In the data rows, the value 50 means zero.
Some points:
[58,62,47,50,70,37,46,75,51,57,59,46,52,44,61,53,67,36,43,40,75,45,27,55,42,57,
 35,33,47,55,66,71,60,88,72,56,65,22,45,55,45,42,73,52,43,50,42,36,54,38,37,34,
 25,49,44,38]
[54,46,50,14,51,44,29,36,26,37,29,39,55,47,52,54,53,54,36,56,66,26,62,29,54,48,
 37,71,31,52,13,43,65,43,59,55,54,29,39,73,36,60,41,29,25,54,31,45,41,51,39,44,
 53,38,41,39]
[46,57,44,67,60,62,80,42,52,38,51,49,28,57,53,51,57,57,43,38,45,46,51,65,61,31,
 78,58,72,48,58,67,38,85,37,43,49,57,60,44,53,45,57,33,75,21,63,39,35,47,48,46,
 75,41,63,39]
[31,57,63,61,61,51,52,53,70,57,47,40,54,55,36,55,51,72,53,52,26,36,41,60,48,59,
 53,38,65,48,36,55,34,47,31,42,46,53,64,59,66,51,61,54,38,59,62,61,35,27,56,42,
 75,53,62,63]
[63,40,47,61,41,55,48,66,45,63,10,49,47,44,53,58,53,43,57,39,41,53,50,68,31,75,
 32,8,39,56,49,49,80,26,72,65,51,31,52,47,78,50,67,44,32,53,56,50,52,66,43,38,
 54,50,63,43]
[61,53,58,40,73,56,61,37,36,28,42,58,45,41,65,49,40,76,55,47,67,54,44,44,14,61,
 29,73,47,45,61,51,50,53,33,44,60,37,49,63,43,29,32,35,45,64,0,58,50,55,68,53,
 44,38,69,60]
[34,67,34,51,26,54,70,50,53,56,51,54,71,46,64,86,65,43,42,57,63,40,29,44,44,68,
 56,40,60,62,46,54,57,76,72,59,38,38,53,57,51,7,68,56,59,54,32,65,46,68,40,47,
 44,56,39,50]
[53,63,42,74,60,48,44,31,39,56,46,53,42,59,36,36,35,52,55,35,54,56,61,60,56,54,
 44,46,59,50,45,47,56,2,51,59,62,56,42,40,54,53,74,45,55,57,62,36,43,37,34,31,
 94,88,58,53]
[45,76,45,55,48,46,14,42,62,53,36,44,10,54,58,49,21,65,67,49,13,24,62,70,41,47,
 61,35,77,37,40,74,43,37,49,54,54,61,50,47,81,57,33,57,70,40,82,59,42,30,43,32,
 56,59,57,72]
[53,30,64,59,58,40,51,39,54,57,33,52,45,34,46,66,50,33,66,67,29,53,59,68,63,27,
 59,40,34,42,48,41,50,45,33,59,38,67,63,39,47,83,47,56,57,36,55,47,81,67,34,43,
 28,50,38,38]
[59,46,46,73,85,67,58,52,49,76,64,72,45,53,33,37,43,55,16,49,48,52,33,34,23,37,
 74,70,44,37,66,70,25,79,20,62,31,51,51,37,44,49,44,29,93,25,44,37,62,37,65,55,
 53,87,55,66]
[67,40,46,53,39,39,48,53,63,43,36,18,59,40,42,60,53,57,86,38,47,57,76,44,55,81,
 54,45,39,53,52,36,62,25,55,42,64,39,62,48,46,57,72,49,46,63,53,31,47,52,61,70,
 48,50,42,42]
[53,68,57,48,30,55,61,35,75,46,68,65,55,64,57,61,62,50,28,66,45,19,31,39,58,59,
 61,48,60,62,55,44,35,76,55,51,39,41,35,53,49,31,61,86,39,32,43,50,47,56,31,28,
 36,32,37,55]
[60,67,27,59,74,39,47,58,38,44,38,19,54,80,59,55,40,46,31,37,54,29,50,57,54,62,
 42,43,53,54,71,45,51,58,51,40,39,38,54,66,28,13,64,62,52,42,60,45,26,35,66,34,
 69,51,29,50]
[41,41,46,77,29,52,66,50,70,51,58,63,77,64,32,53,69,65,73,71,53,56,51,57,74,47,
 36,99,59,19,71,29,52,74,11,68,54,59,55,53,36,70,32,57,73,49,56,52,43,68,50,54,
 63,21,48,28]
[47,37,39,38,40,56,28,54,19,56,46,15,51,65,54,39,55,40,45,57,65,36,60,25,54,59,
 42,64,37,67,15,63,38,58,57,43,61,59,43,55,35,40,39,51,30,76,46,42,73,36,54,54,
 33,34,42,52]
[53,27,55,18,35,67,50,44,53,60,53,51,61,15,34,27,41,80,72,33,57,53,70,43,42,28,
 56,48,37,15,50,19,53,31,40,53,75,39,53,52,68,97,32,47,62,90,34,65,60,50,55,63,
 47,42,41,44]
[61,59,70,42,54,30,55,56,23,38,48,44,65,56,50,45,52,58,30,52,66,53,28,38,44,43,
 64,46,65,61,40,57,80,49,45,36,47,18,33,64,51,68,36,44,23,80,34,46,56,34,70,64,
 44,60,55,43]
[38,61,38,47,75,56,55,49,26,62,50,40,25,54,38,79,51,48,37,79,46,62,64,45,75,56,
 79,74,62,65,53,45,41,38,29,21,59,51,41,39,40,60,50,40,57,15,59,60,73,48,62,56,
 66,66,66,54]
[47,37,28,40,44,28,48,58,48,44,45,55,52,67,60,64,42,25,46,57,48,28,47,51,49,60,
 45,77,60,57,35,34,52,29,61,34,78,53,33,63,38,62,67,46,27,82,62,45,60,66,31,58,
 45,56,39,46]
[42,71,65,46,47,58,35,55,53,42,73,67,56,60,62,71,62,46,60,33,31,68,46,52,62,19,
 55,57,55,61,53,48,32,77,53,55,32,49,56,64,55,31,40,49,35,66,63,53,54,71,57,43,
 19,54,55,56]
[61,33,47,46,46,66,79,60,52,49,61,72,66,60,48,38,43,45,60,66,73,72,68,63,44,50,
 63,77,69,39,57,36,27,62,24,79,36,44,63,29,60,57,34,38,64,19,30,44,53,46,60,59,
 43,64,68,46]
[73,44,60,50,35,65,34,45,35,52,35,82,40,32,43,30,58,60,47,35,71,42,56,37,53,65,
 58,38,52,67,60,45,68,20,68,43,68,52,68,40,69,99,29,31,58,71,73,48,23,40,56,49,
 58,60,56,60]
[48,61,56,70,35,51,55,69,56,47,59,47,39,57,77,56,43,51,42,38,44,47,26,59,47,22,
 48,56,59,55,57,52,49,80,45,27,31,57,45,55,34,29,67,89,58,40,42,48,32,59,38,41,
 45,39,58,87]
[54,75,58,51,55,29,32,59,56,32,62,29,51,50,69,55,42,37,59,54,70,57,41,47,57,35,
 54,35,14,65,61,47,55,27,67,43,30,62,37,68,63,46,49,42,42,13,35,44,56,62,45,58,
 46,33,27,56]
[31,26,26,39,47,63,62,53,66,53,66,89,52,60,36,40,61,54,61,68,31,61,69,50,61,37,
 55,72,49,45,70,35,50,34,20,63,43,86,41,27,42,53,40,49,63,16,68,53,32,68,40,71,
 50,37,27,51]
[48,39,51,55,47,53,39,46,29,52,71,50,53,26,49,47,48,71,60,43,52,55,50,62,48,63,
 37,39,42,69,46,37,50,9,54,40,79,50,52,55,43,47,56,40,54,44,55,34,55,28,33,69,
 27,48,31,25]
[48,50,58,38,15,12,44,71,53,47,62,42,35,60,31,64,32,54,42,25,44,65,45,42,69,48,
 44,39,52,54,42,60,47,66,47,50,27,60,48,51,57,25,34,67,58,47,53,60,53,56,48,42,
 47,37,47,46]
[45,40,67,56,50,40,49,32,55,54,38,31,42,56,81,66,60,37,32,39,55,48,37,26,65,67,
 38,62,55,38,50,40,55,36,65,62,49,47,45,72,46,30,40,39,31,63,71,44,37,45,42,69,
 43,60,37,51]
[57,51,54,25,56,33,43,55,24,41,49,69,65,51,61,48,53,48,54,51,86,49,35,31,32,53,
 64,38,48,54,39,70,29,46,74,52,44,55,44,69,46,60,42,46,38,86,21,51,53,18,60,65,
 62,26,61,37]
[65,42,55,45,64,73,59,37,57,44,56,55,44,44,30,29,26,51,74,68,45,70,73,81,48,74,
 34,36,25,50,25,37,86,45,69,33,64,59,63,66,54,45,59,57,62,59,67,49,65,56,64,54,
 45,45,30,58]
[53,68,28,34,60,34,76,56,35,35,50,37,48,53,58,54,44,37,57,48,66,52,32,28,54,70,
 42,63,21,37,29,53,41,35,59,44,50,26,50,40,36,54,40,68,32,70,70,65,42,42,57,39,
 57,43,45,39]
[43,55,47,77,58,56,60,37,59,61,62,68,42,58,52,41,52,66,52,28,44,59,48,41,35,29,
 70,62,32,57,48,37,21,73,52,47,52,59,51,46,31,39,40,35,76,27,37,73,59,38,65,55,
 72,73,53,70]
[75,50,61,60,45,62,52,42,39,52,34,37,30,30,48,74,46,28,44,76,21,48,40,69,43,38,
 28,13,23,65,34,58,63,21,51,79,56,62,65,36,72,78,88,54,39,48,57,58,66,58,50,37,
 38,77,57,52]
[34,30,77,65,27,67,40,37,58,60,39,48,51,17,40,34,64,27,64,59,7,61,62,58,37,47,
 59,32,42,54,59,68,59,33,61,44,39,37,55,42,63,72,70,45,35,44,52,76,54,61,42,17,
 58,63,52,16]
[42,43,35,44,71,47,52,65,75,47,60,56,67,56,42,18,31,69,34,44,61,80,54,34,59,54,
 60,70,55,52,66,68,49,79,59,46,44,68,42,46,16,50,35,64,31,57,26,46,54,58,40,83,
 54,66,39,62]
[63,43,49,43,41,68,69,44,57,44,36,64,60,52,23,32,70,39,52,44,40,53,69,79,28,61,
 20,42,58,31,65,41,44,68,37,48,38,42,34,23,65,48,65,42,65,59,50,69,59,40,62,51,
 67,38,93,68]
[46,49,22,59,61,36,55,58,87,53,64,37,70,47,79,50,77,32,27,67,52,54,51,53,62,49,
 39,64,71,67,70,48,44,38,59,43,24,63,48,54,21,24,70,51,49,51,65,34,27,56,40,47,
 23,44,37,58]
[38,20,64,39,67,51,43,40,45,39,73,51,64,34,24,31,47,71,79,53,53,73,54,35,44,40,
 62,55,62,29,63,64,33,50,41,42,54,68,54,40,63,75,33,49,48,42,27,57,47,58,38,67,
 40,71,88,58]
[53,59,63,48,30,73,46,31,72,62,45,56,51,47,43,54,68,57,60,39,29,42,48,63,55,30,
 53,67,69,27,41,34,72,52,31,46,49,76,73,13,64,55,26,65,57,50,77,57,59,71,44,40,
 60,39,64,26]
[7,51,59,22,72,46,45,62,32,51,43,27,42,70,50,46,49,42,37,63,82,38,50,40,57,33,
 67,55,30,65,23,58,51,53,65,53,72,45,36,58,52,37,30,43,43,66,32,50,59,28,46,63,
 40,38,22,53]
[59,56,49,69,43,48,39,59,42,73,28,44,61,53,62,41,18,31,29,49,38,46,46,51,40,73,
 21,0,71,48,72,79,45,52,83,57,46,36,53,63,29,12,74,47,69,22,49,35,29,72,72,50,
 46,35,55,63]
[37,60,50,41,22,37,30,56,61,37,75,65,30,35,59,53,59,44,43,42,47,33,54,54,68,36,
 42,23,49,35,49,44,57,77,32,67,57,48,50,37,80,59,41,68,44,47,57,33,59,52,66,34,
 57,38,56,34]
There is one direction along which these points spread out most. Where along it does each point below lie, from 0 to 99? 50 is the average, and the first point above lies past it. One standard deviation of the points above along it is 16.
[61,59,70,42,54,30,55,56,23,38,48,44,65,56,50,45,52,58,30,52,66,53,28,38,44,43,
 64,46,65,61,40,57,80,49,45,36,47,18,33,64,51,68,36,44,23,80,34,46,56,34,70,64,
 44,60,55,43] 68
[53,68,57,48,30,55,61,35,75,46,68,65,55,64,57,61,62,50,28,66,45,19,31,39,58,59,
 61,48,60,62,55,44,35,76,55,51,39,41,35,53,49,31,61,86,39,32,43,50,47,56,31,28,
 36,32,37,55] 56
[59,46,46,73,85,67,58,52,49,76,64,72,45,53,33,37,43,55,16,49,48,52,33,34,23,37,
 74,70,44,37,66,70,25,79,20,62,31,51,51,37,44,49,44,29,93,25,44,37,62,37,65,55,
 53,87,55,66] 27
[73,44,60,50,35,65,34,45,35,52,35,82,40,32,43,30,58,60,47,35,71,42,56,37,53,65,
 58,38,52,67,60,45,68,20,68,43,68,52,68,40,69,99,29,31,58,71,73,48,23,40,56,49,
 58,60,56,60] 46
[47,37,28,40,44,28,48,58,48,44,45,55,52,67,60,64,42,25,46,57,48,28,47,51,49,60,
 45,77,60,57,35,34,52,29,61,34,78,53,33,63,38,62,67,46,27,82,62,45,60,66,31,58,
 45,56,39,46] 67
[48,61,56,70,35,51,55,69,56,47,59,47,39,57,77,56,43,51,42,38,44,47,26,59,47,22,
 48,56,59,55,57,52,49,80,45,27,31,57,45,55,34,29,67,89,58,40,42,48,32,59,38,41,
 45,39,58,87] 52
[38,61,38,47,75,56,55,49,26,62,50,40,25,54,38,79,51,48,37,79,46,62,64,45,75,56,
 79,74,62,65,53,45,41,38,29,21,59,51,41,39,40,60,50,40,57,15,59,60,73,48,62,56,
 66,66,66,54] 40
[53,27,55,18,35,67,50,44,53,60,53,51,61,15,34,27,41,80,72,33,57,53,70,43,42,28,
 56,48,37,15,50,19,53,31,40,53,75,39,53,52,68,97,32,47,62,90,34,65,60,50,55,63,
 47,42,41,44] 35
[53,63,42,74,60,48,44,31,39,56,46,53,42,59,36,36,35,52,55,35,54,56,61,60,56,54,
 44,46,59,50,45,47,56,2,51,59,62,56,42,40,54,53,74,45,55,57,62,36,43,37,34,31,
 94,88,58,53] 46
[38,20,64,39,67,51,43,40,45,39,73,51,64,34,24,31,47,71,79,53,53,73,54,35,44,40,
 62,55,62,29,63,64,33,50,41,42,54,68,54,40,63,75,33,49,48,42,27,57,47,58,38,67,
 40,71,88,58] 28
[48,39,51,55,47,53,39,46,29,52,71,50,53,26,49,47,48,71,60,43,52,55,50,62,48,63,
 37,39,42,69,46,37,50,9,54,40,79,50,52,55,43,47,56,40,54,44,55,34,55,28,33,69,
 27,48,31,25] 57
[46,57,44,67,60,62,80,42,52,38,51,49,28,57,53,51,57,57,43,38,45,46,51,65,61,31,
 78,58,72,48,58,67,38,85,37,43,49,57,60,44,53,45,57,33,75,21,63,39,35,47,48,46,
 75,41,63,39] 32
[61,33,47,46,46,66,79,60,52,49,61,72,66,60,48,38,43,45,60,66,73,72,68,63,44,50,
 63,77,69,39,57,36,27,62,24,79,36,44,63,29,60,57,34,38,64,19,30,44,53,46,60,59,
 43,64,68,46] 24
